(in the rows, 128 means zero)
One hidden turn or mirror swaps the rows below in pairs. Which row is each named row swapped with?
The rows were stretched afterwards, more along some directions than others.
K_261: [127  96 135 123 122 139 106 122 108 116 135 115 133 174 126 143 127 107
  91 104 102 134 147 143 121 136 113 118 143]
K_750: [105 126 156 130 135 130 103 120 122 102 116 144 169 140 129 137 123  78
 112 130  90 117 149 118 130 135 120 120 148]
K_322: [107 113 138 140 136 135  82 113 130 105 115 107 158 161 148 125 137  92
 111 116 103 130 138 137 130 129 108 143 154]
K_921: [103 116 155 129 150 135  89 137 134 143 105 100 119 149 150 151 126  81
 114 128  77 125 162 133 151 156 102 139 127]
K_771: [130  91 126 108 133 136  98 118 121 118 145 117 135 160 132 150 128 101
 118 103  92 129 138 132 116 133 110 110 128]
K_947: [123 105 141 143 155 128  90 123 108 126 133 120 136 162 133 165 137 104
 115 102  92 127 152 133 118 138 102 128 139]
K_426: [108 117 162 121 142 140  95 117 126 106 125 140 152 171 127 151 152  93
 129 116  69 131 148 112 132 148 106 101 145]
K_476: [107 107 143 139 137 120  92 115 142 133 126 122 140 152 149 152 134 121
 122 119 104 127 148 122 119 148  96 111 148]
K_404: [115 118 140 139 153 126  88 104 133 131 122 130 147 153 150 167 129  90
 128 108  84 130 156 129 106 162 109 109 136]
K_973: [107 126 139 161 109 135  99 118 110 131 116 129 169 169 139 148 136  92
  87 128  87 141 140 125 115 133 114 107 145]
K_867: [105 120 142 122 136 129  98 101 135 115 120 141 152 154 134 138 138  93
 117 124  98 115 150 131 144 119  93 114 168]
K_156: [123 113 128 122 106 135 110 105 109 115 126 125 157 172 126 148 125 104
  97 117  92 119 145 132 132 110 121 107 136]
K_443: [118 126 131 143 123 120 107 113 138 140 130 112 122 136 138 148 129  73
 100 122 119 129 152 156 142 146 100 114 126]
K_600: [108 107 155 124 136 140  89 130 124 129  93 108 148 155 145 145 115  89
 100 127  64 118 154 120 138 138 121 133 133]
K_182: [124 124 121 144 125 132 117  99 126 149 127 128 135 123 127 122 133  91
 114 112 108 127 130 140 127 127 128 107 137]
K_235: [131 120 123 133 130 120 105 131 131 117 140 111 120 161 131 130 152 112
  95 129 112 135 140 130 122 131  94 123 140]
K_418: [101 125 157 137 129 125  93 109 126 109 108 134 164 137 134 133 120  70
 116 125  84 115 150 125 143 129 115 118 145]
K_563: [122 114 152 137 129 153 111 110 121 120 116 138 166 150 149 143 109  82
 115 112  68 107 146 126 132 111 125 117 123]
K_74: [118 101 133 128 117 133 110 121 136 135 134 116 123 165 135 144 141 120
 102 114 108 135 139 138 135 137 100 106 132]
K_619: [118 123 136 135 131 126 102 117 110 145 120 110 148 142 137 155 118  91
 124 121  75 129 142 109 112 158 138 112 113]
K_788: [117 132 136 149 116 144 102 100 139 126 135 141 153 154 128 137 135 105
 123 115  99 122 137 111 130 125 109 105 132]
K_524: [113 130 142 121 138 144 109 122 114 102 112 151 162 142 116 129 125  81
 101 126  90 121 145 122 128 128 129 125 144]
K_286: [106 111 134 123 143 139 106 115 117 134 110 127 150 152 126 141 117  70
  86 116  75 129 163 150 135 129 115 128 161]
K_340: [111 123 134 123 129 133  96 106 124 109 132 141 157 172 105 138 144 109
 135 106  80 130 136 118 110 139 103 123 157]
K_125: [118 124 129 146 123 120 105 112 135 138 131 112 129 135 143 147 126  82
 108 118 123 132 152 155 145 139 102 112 120]
K_393: [119 115 119 143 113 134  97 113 120 135 142 125 155 160 141 157 153 103
 105 117  93 131 161 129 115 146 102  98 130]
K_15: [101 116 166 119 140 136  97 121 133 106 120 132 146 168 131 151 151  93
 132 117  74 129 147 110 139 151 106 101 145]
K_827: [114 118 149 152 127 119  88 108 134 136 121 113 146 139 158 139 131  87
 102 139  92 120 144 114 127 148 119 113 129]
K_77: [116 126 134 143 130 125 103 113 134 141 125 111 117 135 142 143 131  72
 102 122 118 126 154 157 152 145  99 120 124]
K_126: [136 117 132 134 123 151 101 112 114 121 113 125 161 142 145 135 117 106
 125 121  96 118 135 129 114 107 145 141 123]
K_452: [103 131 157 134 155 134  95 134 129 115 110 144 137 153 124 137 132 100
 130 110  85 118 126 106 134 137 103 128 136]
K_324: [123 119 140 121 147 118 102 130 125 125 116 118 132 151 146 132 132  73
  91 132  69 129 145 135 116 147  90 148 147]
K_315: [107 107 147 139 144 121  95 113 144 134 125 124 140 150 150 156 129 100
 123 118  91 126 155 126 118 156  98 108 146]
K_979: [117 121 132 149 109 121 114 106 128 123 137 129 145 142 131 141 132  90
 101 113 127 129 142 145 136 126 111 101 132]
K_890: [125 114 140 137 107 138 100 100 131 136 123 102 131 161 136 143 138  85
 112 108  89 130 141 155 145 135 116 105 121]
K_676: [118 127 142 115 137 144 111 127 106 102 114 141 152 149 121 134 126  86
  97 128  88 120 140 123 131 135 130 126 130]
K_909: [111 112 119 133 127 118 103 119 131 130 135  99 142 157 134 153 130 116
 108 119 119 145 148 138 143 134 108 101 135]
K_989: [117  97 145 134 121 133 127 129 142 110 132  98 135 175 150 150 136  81
  92 119 101 138 160 157 137 139 104 106 141]
K_271: [127 112 131 138 111 134 109 103 118 120 107 126 166 143 135 131 113 107
  91 112  90 123 127 130 113 117 140 114 132]
K_515: [109 108 158 136 119 119 107 110 134 122 125  94 139 149 144 156 119  94
 135 114  96 122 138 131 146 154 121  94 109]
K_364: [111 108 155 131 143 117  95 123 144 114 103  99 142 140 151 140 122  88
 108 123 104 133 150 132 154 144 101 115 153]
K_547: [108 108 148 138 144 122  91 113 143 131 129 126 139 152 150 156 133 107
 126 116  97 125 155 124 114 153  96 109 148]
K_561: [108 129 152 123 143 140 103 128 115 101 113 144 158 144 126 135 127  85
 110 129  92 119 147 118 132 135 122 126 139]
K_18: [127 108 125 142 113 135 103 101 112 121 111 125 164 146 135 132 114 112
  94 107  93 122 126 129 113 115 141 114 128]
K_817: [119 105 151 116 126 144 100 111 131 150 122 118 123 156 125 150 128  76
 108 118  86 109 160 146 129 144  97 114 123]
K_379: [124 116 142 143 108 133 100 100 132 136 125 101 136 153 138 140 135  81
 111 112  86 130 146 155 149 132 113 106 122]
K_10: [114 126 137 144 134 128 107 124 136 143 121 103 115 137 141 149 125  69
 108 125 113 134 161 159 153 148 101 124 125]
K_103: [118 126 133 147 115 126 113 112 130 136 128 118 128 138 135 141 128  78
  98 118 120 130 149 156 144 137 106 113 122]
K_945: [122 116 143 111 111 136 105 111 127 125 113 122 150 153 115 141 129 105
 108 124  96 121 128 115 127 137 118 101 112]
K_681: [116 126 141 118 139 140 107 124 111 102 118 144 156 144 121 133 127  86
 102 126  95 119 139 125 125 131 125 126 140]
K_956: [122 105 136 135 115 137 108 111 113 124 103 125 162 151 136 139 112 108
  87 114  81 120 137 129 114 120 137 118 135]
K_214: [113 123 136 129 158 152 103 123 107 118 118 142 132 166 107 134 123  86
  97 108  76 120 145 139 129 128 125 124 138]
K_145: [123 115 131 123 125 149 116 135 115 125 118 120 124 156 120 131 135 102
  86 119  98 132 138 139 141 127 122 126 127]
K_719: [105 108 156 120 139 138  93 134 119 125  94 116 148 159 140 147 118  95
 100 125  58 122 151 110 129 144 121 134 136]
K_534: [130 104 142 132 111 131 124 110 110 123 128 133 158 150 146 133 123  91
  79 130  78 124 127 125 111 133 138 107 122]
K_930: [127 130 134 139 118 134 117 106 156 135 124 130 138 135 136 137 137  96
 127 133 111 137 142 132 124 138 112 119 143]
K_851: [121 113 141 140 106 136 100 102 127 133 123 101 133 155 136 136 135  85
 112 106  91 125 141 154 148 127 117 111 124]
K_913: [116 103 131 137 119 129 107 121 139 141 131 106 118 156 140 139 139 121
 105 114 113 133 142 142 140 133 100 112 132]
K_706: [104 113 150 139 134 150  95  96 112 120 118 147 141 157 110 134 137  84
 116  91  94 110 138 129 131 127 125 111 147]
K_215: [102 110 156 123 143 139  87 136 125 134 100 107 134 160 145 147 125  90
 105 126  66 122 155 118 140 150 109 139 135]
K_84: [120 123 144 144 128 144 112 133 130 140 135 120 107 163 117 139 128  91
 113 108  92 115 149 144 136 133 104 123 125]
K_162: [108 108 142 139 131 120  98 114 149 135 123 116 136 144 148 144 131 119
 120 120 111 126 142 124 128 141  97 108 145]
K_633: [116 123 151 116 109 136 114 117 146 127 100 123 140 142 136 129 115  66
  88 134  76 124 147 152 147 115 132 108 140]
K_325: [107 122 135 147 156 122  91 116 134 146 125 107 110 153 140 153 123  83
 116 110  97 131 149 154 145 153  94 119 121]
K_828: [112 113 153 147 116 139 124 136 129 128 135 117 153 166 150 145 133  85
  98 145  85 131 162 151 128 134 104 100 152]
K_465: [103 124 146 121 131 130  77 120 142 119 125 133 135 161 137 144 143 111
 125 124 106 131 141 118 132 129 110 106 141]
K_924: [110 115 162 116 142 143  95 118 133 109 118 129 146 169 132 149 149  90
 132 118  72 126 147 121 137 148 110 105 143]
K_297: [109 117 142 123 140 137  98 107 140 122 108 135 138 156 145 155 131  71
 104 103  79 137 157 142 149 130  96 105 137]
K_507: [124 125 136 135 129 116 115 113 140 129 138 121 136 146 113 140 141  96
 109 127  92 143 138 139 122 159  94 123 155]
K_812: [117 128 135 123 138 149 110 129 107 108 118 137 145 148 115 130 128  92
 105 124 101 128 139 131 133 128 128 133 135]
K_436: [120 115 131 124 121 147 117 131 119 128 121 121 125 159 120 133 137 109
  92 117  98 134 135 136 141 130 121 120 124]
K_223: [104 123 159 130 134 128  96 114 125 108 108 135 166 137 135 134 119  72
 113 131  85 114 151 122 137 133 116 122 148]
K_653: [119 103 140 129 118 141 105 117 108 126 106 125 158 158 135 144 110 107
  90 111  74 117 140 120 108 126 135 122 132]
K_193: [119 125 145 133 130 129 102 118 121 151 106 115 124 133 149 139 119  83
 105 126  85 124 133 139 144 161 119 126 111]
K_6: [122 121 147 129 134 153 107 134 105 128 114 133 125 156 124 141 133 101
  99 123  91 115 146 119 138 141 138 109 119]
K_588: [113 116 138 141 110 125 113 108 122 110 141 140 146 157 122 144 139 100
 109 109 116 129 142 132 135 124 109  88 133]
K_722: [118 121 129 132 113 125 114 109 128 126 106 127 182 131 152 140 131  77
  94 130  68 132 143 132 128 142 114 107 133]
K_994: [116 108 138 144 134 123 102 108 142 124 123 113 138 153 138 150 137  94
 132  97 105 122 153 150 146 115  96 102 144]
K_514: [119 114 133 142 105 124 115 106 122 118 140 132 144 154 125 145 135 100
 100 111 123 130 141 137 133 125 112  91 129]
K_293: [136 122 117 141 121 139 108  90 127 119 118 131 161 133 131 120 122 103
 108 108 104 123 126 150 117 114 140 112 137]
K_180: [119 103 134 127 115 138 117 130 130 133 126 107 120 163 135 138 138 116
  94 117 104 133 138 139 145 131 109 112 127]
K_811: [105 118 150 127 147 128  92 140 137 144 112  97 113 149 149 153 129  81
 111 131  84 132 160 136 149 165  95 138 127]
K_229: [119 124 132 118 125 149  89 113 136 106 124 115 146 155 131 125 129 104
 122 122  92 124 151 138 149 113 117 121 134]
K_929: [121 116 129 132 121 118  93 102 158 137 110  98 132 125 133 138 122  65
 105 120  95 134 142 133 147 141 107 106 137]

Swapped with K_619: K_182
Swapped with K_817: K_945
Swapped with K_436: K_921
Swapped with K_18: K_315
Swapped with K_322: K_989
Swapped with K_851: K_15
Swapped with K_271: K_547
Swapped with K_561: K_103
Swapped with K_180: K_215
Swapped with K_588: K_418

